Here are some points, one per row:
np.array([-1.59, -0.79, 0.26, -1.18, 0.64, -2.47, 0.15, -1.02, 0.16, -0.33, 1.18, -0.21,
          -0.60, 0.49, 1.39, -0.43, 0.72, -0.37, -0.10, -1.46, 0.54, -0.26, -0.23, 1.32])
np.array([-0.51, 1.18, 1.42, -0.42, -0.06, 0.32, 0.53, 0.10, 0.08, -1.30, -0.86, 0.80,
          0.82, -0.71, -1.07, 1.29, -0.11, 0.30, -0.34, -1.64, 2.13, 0.27, -1.25, -0.98])
np.array([0.62, 1.22, 0.85, 1.75, -0.06, 0.73, -0.35, 0.15, -0.62, -0.65, -1.18, 0.12,
          0.20, -0.37, -1.21, 1.06, 1.17, 0.79, 1.95, 0.40, 2.15, -0.43, -0.94, -0.80])
np.array([-0.59, 0.00, -1.10, -1.27, -0.28, 0.95, 0.84, -0.50, 1.03, -0.61, -0.23, 0.48,
          0.27, -1.20, -0.40, 0.05, 1.34, 0.38, -0.24, 0.75, -0.05, 0.74, 1.82, -0.15])
np.array([0.14, 0.15, -0.09, -0.56, -0.08, 2.16, -1.48, -0.12, 0.02, -1.20, 0.25, -0.16,
          0.30, 0.28, -0.57, 1.75, 1.35, 0.12, 0.75, 0.42, -0.46, -0.33, 1.05, 0.17])
np.array([1.61, -0.62, -0.12, -0.71, 1.54, -1.20, 0.95, -1.30, 3.29, 0.93, -0.41, -0.56,
          -1.11, 2.21, 2.28, 0.68, -0.37, -1.18, -0.49, 0.16, -0.87, -1.15, -0.52, -6.50])
np.array([0.37, 0.12, -0.42, 0.90, 0.12, 1.67, 0.73, 0.22, 0.35, -0.60, -0.09, 0.11,
          -1.53, -1.36, 0.11, -0.71, 1.20, 0.86, -1.06, 0.69, 1.98, 0.74, 1.07, -0.55])
np.array([0.39, -1.12, 0.15, -0.20, 0.89, -0.10, -0.43, -1.41, 2.87, -0.10, 0.18, -1.40,
          -1.12, 0.71, -0.05, 0.53, 0.10, -1.05, 0.94, 1.89, 0.90, 0.77, -0.65, 1.84])
np.array([-0.68, 0.52, 3.48, 1.93, -1.30, 1.00, 1.13, -0.73, -0.26, 0.13, -0.23, 0.80,
          1.30, -1.46, 0.28, -0.46, 0.54, 0.63, 0.63, -0.24, -1.60, -0.07, 1.54, -0.83])
np.array([-0.58, -0.71, 1.34, -0.42, -1.06, 1.92, 0.85, 0.27, -0.11, 0.63, -0.25, 0.33,
          0.54, 1.08, -0.03, -0.15, 0.89, 0.44, 0.92, 0.09, 2.67, 0.53, 0.51, -0.55])
np.array([-0.36, -0.60, 0.09, -0.26, 1.28, 0.64, -0.10, 1.27, -1.40, -0.20, -0.45, 0.16,
          0.65, -0.70, 1.49, 0.02, 0.22, -1.13, 0.13, 1.47, -0.98, 0.54, 0.22, 0.35])
np.array([1.00, -0.21, -0.17, -1.28, -0.97, -0.58, -0.23, -0.96, 1.23, 1.00, -1.74, -0.01,
          0.29, 0.42, -1.61, -0.03, -1.02, 0.14, -1.86, 0.46, -0.14, -0.39, 0.70, 1.40])
np.array([-0.73, -1.18, -0.41, 0.16, -1.35, -0.16, -2.02, 0.79, 0.39, -0.77, 0.47, 0.90,
          0.66, 0.19, -0.67, 0.16, 0.37, -0.29, -0.24, -0.64, 0.68, 0.47, -0.51, -0.38])
np.array([-0.81, -0.67, -1.85, 0.27, 1.30, 0.71, 0.07, 0.92, -0.65, -0.76, -0.80, 0.75,
          -0.20, 0.84, -1.44, -0.49, 0.94, 0.74, 0.67, -0.52, -3.13, 2.00, 1.35, -0.14])
np.array([-0.88, -1.43, -0.36, 1.55, -1.38, 0.68, 0.49, -0.67, -0.72, 0.32, -0.21, 0.77,
          1.25, -0.77, -0.28, 0.08, 1.34, 1.55, -0.03, 0.71, -0.13, 0.19, -1.03, -1.64])
np.array([-1.10, -0.71, 0.72, -1.37, -0.25, 0.59, -0.53, 1.31, 0.41, -0.29, 1.19, -0.71,
          -1.33, -0.41, 0.37, 0.17, 1.46, 0.29, -1.80, 0.97, 0.83, -0.60, -0.11, -0.25])
np.array([1.81, -2.01, 0.64, -1.16, 0.55, -1.28, -0.56, -1.12, -1.79, 0.15, -0.59, -1.40,
          1.34, -0.27, 0.63, 0.90, -0.31, -1.16, -1.22, 0.14, 0.06, -0.51, -1.12, 1.32])
np.array([1.04, -1.04, -1.43, 0.35, 0.62, 1.10, 0.29, 0.99, 0.49, -1.42, -0.17, -1.35,
          1.64, -1.93, 0.70, -0.72, -2.65, 1.73, 1.58, 0.66, -0.42, 0.72, -0.49, -0.19])
np.array([-1.01, 1.64, -0.60, 0.60, 1.66, -0.80, 0.23, -0.89, 0.13, 0.74, -1.08, 0.67,
          1.12, 0.62, 0.39, 0.73, -0.57, 0.19, -0.08, -2.62, -0.01, -2.03, 0.06, 1.12])
np.array([0.89, -0.37, -1.29, 1.97, 0.16, 0.51, 1.65, -1.33, -0.21, 1.63, 1.67, -0.52,
          -0.71, -0.46, 0.53, -0.99, 0.51, -1.01, 0.65, -1.70, 0.14, -0.98, -0.80, 1.18])
np.array([1.08, -0.61, -0.15, -0.54, 0.63, -0.60, -1.60, 0.19, -0.80, 0.34, 0.54, -2.28,
          0.88, -0.01, -0.69, 0.28, -1.95, 1.79, -0.86, -0.72, -0.32, 0.33, 0.94, -0.85])
np.array([-0.21, -0.66, -0.75, -0.22, -0.90, -1.24, -1.62, -1.27, 1.33, 0.13, 1.47, 0.51,
          -0.04, -0.02, -0.41, -0.39, 1.32, -1.49, -0.07, 0.36, 0.31, 0.20, -0.24, 0.49])
np.array([0.30, -1.28, -0.20, -0.80, 1.57, 0.33, 0.12, 1.55, 0.66, -1.50, 0.21, 1.18,
          0.40, 0.11, -0.32, 0.32, 1.53, -0.09, -0.77, -0.36, 0.74, -0.02, 0.71, -0.25])
np.array([-0.88, 0.86, 0.41, 0.96, -0.41, 0.26, 0.89, -0.23, -0.65, -2.23, 0.43, -0.13,
          -2.22, -0.29, -1.14, -0.61, -0.41, -0.42, -1.30, -1.74, 0.47, 0.92, -1.36, -0.50])
np.array([0.23, -0.23, 0.20, -0.23, 0.18, -0.20, -0.63, -1.50, 1.93, 0.81, 0.02, -0.08,
          -0.18, 0.46, -0.90, 0.23, -1.69, -0.66, -1.11, 0.97, 0.27, -1.52, 1.00, 0.92])
np.array([-1.34, 0.00, 0.19, 1.04, -1.36, -0.75, 1.99, 1.72, -0.44, -0.43, -0.50, 0.50,
          0.74, -0.08, 0.22, 0.12, 0.56, 1.53, 0.91, 1.11, 1.14, -0.71, 1.39, -1.09])
np.array([-0.13, -1.24, 2.94, 0.32, -0.49, -0.82, 0.58, 0.04, 0.54, -0.48, 0.06, 0.84,
          0.37, -1.20, -0.29, 0.52, 1.03, 2.58, 1.89, -0.08, -1.59, 1.06, 0.33, -0.18])
np.array([-1.09, 1.67, -0.87, -0.02, 1.07, -0.88, 0.29, -0.11, -0.22, 0.86, -4.10, 0.42,
          -1.34, 0.03, 2.02, 0.68, -0.40, 1.14, -0.29, -0.32, 0.05, -1.21, -2.04, 0.82])
np.array([-1.11, 2.11, 0.98, 0.13, -0.69, 0.77, 1.31, 0.33, 0.00, -1.01, -0.49, 0.09,
          -0.25, 0.32, -1.25, -0.07, -0.42, -1.58, 0.03, -1.01, 1.07, 1.59, -1.53, -0.25])
np.array([0.06, 0.00, -0.10, -0.21, -0.67, -0.45, 0.38, 0.33, 1.40, 1.59, 0.58, -0.14,
          0.78, 0.40, -0.41, 0.00, -0.53, -1.37, -1.14, 1.85, -0.17, -1.06, 0.61, 0.63])
np.array([0.23, -0.55, -0.16, 0.83, 0.07, -1.01, -0.10, 0.05, 2.08, 0.75, 0.54, -1.20,
          0.12, 1.60, -2.11, -0.02, 0.05, 0.00, -0.90, 0.08, 0.29, -0.50, 0.50, 0.57])
np.array([-1.11, 0.14, -0.22, 0.79, -0.56, 0.07, -1.18, -0.12, 0.11, -0.33, -0.44, 1.50,
          -0.65, -0.95, -0.53, 0.48, 0.05, -0.87, -0.09, -0.29, 0.87, 0.76, 0.48, -1.12])
np.array([0.43, 0.12, -0.62, -1.84, -0.46, -0.64, -1.47, -2.20, -0.59, 0.18, 0.41, 0.40,
          0.96, -0.37, -0.14, 0.48, -0.41, -0.74, -0.36, 0.21, 0.35, -0.07, 1.59, 0.04])
np.array([-0.74, -0.33, -1.03, 0.25, -0.87, -0.29, -0.80, 2.07, 0.80, -0.08, 0.76, -1.01,
          1.15, -0.16, 0.08, 0.78, 1.37, -0.34, -0.25, 0.39, 0.83, 0.03, -0.11, -0.23])
np.array([-0.38, 2.52, 0.15, 0.33, 0.78, 0.27, 0.12, 0.00, -0.23, 1.12, 2.42, 1.18,
          -0.79, 0.05, 1.66, 1.13, -0.82, 0.56, 0.21, -0.03, -0.57, -1.79, -1.72, 1.37])
np.array([0.96, 0.77, -1.48, 0.28, -0.98, -0.83, 0.20, -0.64, -0.02, 0.33, 2.15, 0.48,
          -0.94, 0.26, 0.80, 0.52, 0.67, 1.30, 0.24, -0.66, -0.21, -0.86, -1.94, 0.32])
np.array([-0.03, 0.08, 3.30, 1.16, -0.10, -0.90, 1.27, 0.17, 0.12, 0.66, -0.67, 1.58,
          0.00, -1.32, -1.40, -0.37, 0.38, 1.37, 2.57, -0.17, -0.49, 0.54, 0.90, -0.32])
np.array([-0.67, -1.64, -0.74, 0.12, 0.21, 0.36, -0.32, 1.93, -0.87, 0.03, 0.25, -0.47,
          -0.17, 0.81, -0.75, 1.24, -3.47, -0.16, 0.00, 1.05, -0.80, 0.12, 1.13, 0.09])
np.array([0.12, 0.28, -0.38, -0.13, -1.86, 0.90, 0.68, -0.18, -0.49, -0.62, 0.26, 2.03,
          -0.65, 0.13, 0.55, -0.05, -1.09, 0.00, -0.91, -0.97, 1.12, 2.07, -0.29, 0.49])
np.array([-1.17, 3.00, -0.05, 0.16, 0.83, -0.09, 1.56, -1.11, -0.80, 1.14, 3.52, 0.26,
          -0.45, 2.02, 0.91, 1.10, -0.90, 1.98, 0.10, -0.19, -0.41, 2.18, -1.00, 0.76])
np.array([-0.45, -0.04, -0.44, -1.11, 0.19, -0.46, 1.29, 0.25, -0.41, 0.80, 2.46, 1.19,
          -1.61, 0.34, 0.42, 0.11, -0.79, 0.17, 1.12, -1.92, 0.39, -2.46, -0.74, 0.80])
np.array([0.78, -0.62, 0.26, -0.49, -0.43, 2.13, 0.17, 0.77, 0.18, -1.57, -0.18, 0.42,
          0.91, -0.66, -0.44, 0.92, 1.96, 0.56, 0.53, -0.55, -2.93, -0.96, 0.46, 0.23])
np.array([0.62, 0.31, -0.96, -0.92, -1.17, -0.44, -0.15, -0.21, 0.07, 1.33, -2.28, -0.03,
          -1.21, 1.75, 2.76, 0.12, 0.32, -0.28, 1.30, -1.80, -1.27, -0.22, -0.93, 0.42])
np.array([0.07, 2.26, 0.87, -0.51, -1.41, -0.51, 0.68, 0.61, 0.01, -0.72, 0.65, -0.10,
          -0.89, -0.63, 0.51, -0.44, -0.44, -0.35, 0.19, -0.20, 1.26, 1.37, -0.76, 0.03])
Along one direction, these points spread out more than along any other. Where along it does each point below lie, from 0 to 99? 50 is the average, and the first point above lies past it. One standard deviation of the points above along it is 16.
np.array([-0.66, -1.18, -0.10, 1.87, -0.44, -0.61, 0.89, 0.44, -0.65, -1.37, -0.38, 0.87,
          1.35, 0.33, 0.59, -0.17, 0.71, 0.60, 0.36, 0.54, 0.69, 0.50, 1.02, -0.52]) -> 31
np.array([2.02, 0.51, 0.45, -0.90, 1.20, -1.18, -0.07, 2.26, -1.17, 0.93, 0.06, -1.35,
          0.81, -0.25, -0.34, -0.17, 0.13, -1.19, -1.71, -0.56, -1.50, 0.46, 1.07, 0.44]) -> 56
np.array([-0.34, -0.48, -0.60, -1.29, -0.60, 1.00, -0.89, 0.52, -2.61, 2.18, 0.28, -1.56,
          -0.76, -1.61, -1.11, 1.29, -0.67, -2.01, 0.72, -0.35, 0.26, 0.68, 1.20, -1.06]) -> 48
np.array([1.74, -0.10, -0.19, -0.77, 2.87, 0.68, -1.48, 1.90, -0.43, 2.22, 0.00, -0.07,
          1.08, 0.11, -1.01, -2.75, 0.17, 0.53, -0.05, 1.42, -0.27, 1.47, -1.30, -0.10]) -> 50
np.array([2.28, -0.83, 0.16, 0.00, 1.22, -1.32, -1.09, -1.07, -2.75, -0.46, -0.77, 0.73,
          -2.00, 0.95, 0.07, 1.06, -1.64, -1.50, 0.33, 1.64, 0.09, -0.62, 0.99, 0.35]) -> 65
np.array([0.51, -0.80, -0.50, 0.74, -0.10, 0.23, 0.51, -0.44, 1.77, 0.38, -1.93, -1.21,
          0.06, 1.18, 1.68, -0.41, 0.57, -0.89, 0.23, -1.00, 0.58, -0.54, 0.36, 1.58]) -> 63
np.array([1.09, 0.20, -0.16, -0.45, -0.38, -1.01, 0.35, -2.03, -3.87, -0.05, -0.64, -0.98,
          -0.32, 2.08, -1.00, -0.13, -0.15, -0.33, -1.65, 2.32, -0.46, -1.41, 0.29, 0.50]) -> 64
np.array([0.76, 1.05, -0.56, -0.71, 0.67, 0.44, -2.80, 0.86, -0.39, -0.77, 0.27, -1.49,
          0.36, -0.12, 0.16, -3.87, -0.46, 0.75, 0.69, -0.17, -0.43, -1.02, 1.20, -0.89]) -> 50
np.array([-1.54, -0.75, 0.53, 1.03, 0.72, -0.06, -1.16, -1.19, 0.25, 1.67, -1.90, -1.07,
          -1.58, 0.85, 1.25, -0.19, 0.23, 0.71, -1.33, -0.53, -0.59, -0.60, -0.58, 1.26]) -> 67
np.array([-2.15, 0.34, -0.77, -1.16, 0.76, 0.37, 0.12, 0.24, -0.35, -1.27, 0.23, -1.72,
          1.04, -1.14, -0.77, -0.56, -0.18, 0.15, 2.11, 1.28, -2.27, -0.23, -0.53, -0.76]) -> 40
np.array([-0.29, 1.30, 1.87, 2.22, -1.31, 0.32, -0.67, 0.86, 0.24, -1.23, 0.30, 0.78,
          0.01, 0.82, 0.59, 0.12, -0.94, -1.37, -0.27, -0.68, 0.28, 1.40, -1.14, -0.13]) -> 43
np.array([0.45, 0.57, -0.87, 1.16, 0.09, 0.29, -0.16, -0.52, 0.41, -0.05, 1.42, 0.29,
          0.16, -1.14, 0.60, 0.59, 0.61, -0.86, -1.04, -0.49, 0.30, 0.79, 0.98, -0.10]) -> 51
np.array([1.06, -0.13, -0.21, -1.46, 1.47, 1.15, 0.20, 0.06, -0.49, -0.83, -0.03, 0.06,
          1.55, -0.45, -0.67, -4.98, -1.90, -0.43, 0.92, 0.35, -0.82, -0.41, -0.62, -0.68]) -> 48
np.array([0.46, 0.02, -1.34, -0.28, -1.28, -1.67, 0.37, -0.26, 1.63, 0.24, -1.58, 0.02,
          -0.45, -1.40, 0.00, -0.33, 0.47, -0.77, -1.11, 1.20, -0.57, -0.51, -0.99, 1.18]) -> 62
